Turns in one plane each, and the order they were made in; the first pair answered:
z_568:
-8,-28,2,-8,-13,6,23,11,-13,-38,-6,-9,-6,-8,-24,-34 |-> 10,-30,-4,-1,-25,2,31,27,3,-11,11,-17,4,-5,-21,-36
-5,-2,13,8,13,39,-25,-36,-13,14,-36,4,-12,-15,-29,-12 |-> 0,-11,9,9,3,43,-15,-19,-5,28,-31,-1,-6,-17,-39,-25
-7,21,-14,9,18,-5,-10,-24,1,-2,-22,-5,-6,7,27,35 |-> -14,24,-1,-6,21,-1,-3,-29,-4,-22,-43,-6,-1,1,8,14
z_577:
-7,-20,5,-3,-10,28,-3,19,6,-7,26,-19,1,-21,-25,-19 |-> 4,-2,2,17,4,37,-27,0,8,37,23,2,0,-3,-14,14
4,7,-2,6,-3,0,0,13,1,7,0,-13,-2,5,0,8 |-> 1,-1,-5,1,-4,5,5,15,-2,1,1,-16,-3,2,-1,4
14,8,7,-4,17,-24,-19,0,-19,18,20,52,-6,41,-12,-9 |-> 7,-12,10,-23,8,-25,0,13,-20,-20,25,37,-4,23,-23,-41
z_961:
32,-5,-1,24,2,20,-2,21,28,41,36,-36,-1,-3,1,13 |-> 31,-6,3,21,5,11,2,23,31,41,42,-25,9,7,-10,10
-6,8,14,-36,17,2,-13,8,-5,-22,-7,24,-23,21,24,-7 |-> -10,15,22,-40,18,2,-13,5,-5,-24,-4,21,-23,15,23,-10
-30,8,18,-4,-8,33,-14,-23,-1,-45,-24,-6,-23,-18,0,2 |-> -25,-8,8,0,-10,35,-19,-20,-4,-35,-8,-3,-34,-20,1,3
-10,23,6,24,-7,-14,9,6,16,24,20,-8,10,0,17,11 |-> -11,25,5,23,-10,-15,13,7,15,23,16,-14,10,2,19,13
Then:
(2 to 3 turns a pair)
4,25,15,0,10,-13,13,-1,27,3,-49,-31,15,4,-5,-6 |-> 11,23,6,16,5,-19,6,9,35,25,-31,-32,14,12,7,9 | z_568 z_568
21,-12,7,-3,-13,0,3,3,-5,18,-5,19,-3,0,-31,-36 |-> 20,0,-7,7,-5,-12,-20,-12,-11,12,7,39,-28,6,12,15 | z_568 z_568 z_568
-14,20,-29,-16,8,4,-1,-15,-20,1,-36,9,5,-13,12,27 |-> -13,6,-26,-29,-12,0,25,10,-14,-14,-31,-11,18,-24,-14,-17 | z_577 z_577 z_568
27,-22,0,25,27,41,-43,-14,6,61,12,45,-5,1,-16,-32 |-> 5,33,25,12,47,16,-8,-23,18,33,-39,35,41,17,-40,-42 | z_961 z_961 z_961
2,-29,-4,-14,-16,8,2,12,-4,11,34,14,-10,-12,24,4 |-> -12,-26,10,-30,-5,11,10,-3,-15,-23,8,12,-12,-17,9,-9 | z_568 z_568 z_568
-6,-25,-14,-7,-12,-7,-10,-1,-29,-55,14,5,-43,-5,27,13 |-> -12,-3,15,-24,7,2,1,-18,-27,-57,-31,5,-12,2,-26,-33 | z_577 z_568 z_568
-10,19,29,-28,26,-14,20,-11,4,-22,-17,3,37,-5,-39,-3 |-> 16,12,7,7,11,-24,8,7,20,39,30,3,34,14,-4,45 | z_568 z_568 z_568
-9,-25,-8,11,2,11,-20,-15,-9,5,8,16,-22,-1,17,14 |-> -9,-31,9,-5,0,22,-2,0,-1,-2,-4,-2,-2,-9,-20,-33 | z_568 z_568 z_568
19,8,-17,0,7,-49,8,26,7,18,55,24,3,46,19,26 |-> -16,21,-2,-29,31,-44,3,-13,-21,-47,12,32,-14,37,10,17 | z_568 z_568
20,5,-11,10,-3,10,-29,-21,12,41,-11,-9,22,-2,11,20 |-> -4,-23,-6,-22,-14,8,0,-11,-5,-35,-14,-31,12,-30,1,-22 | z_568 z_577 z_577
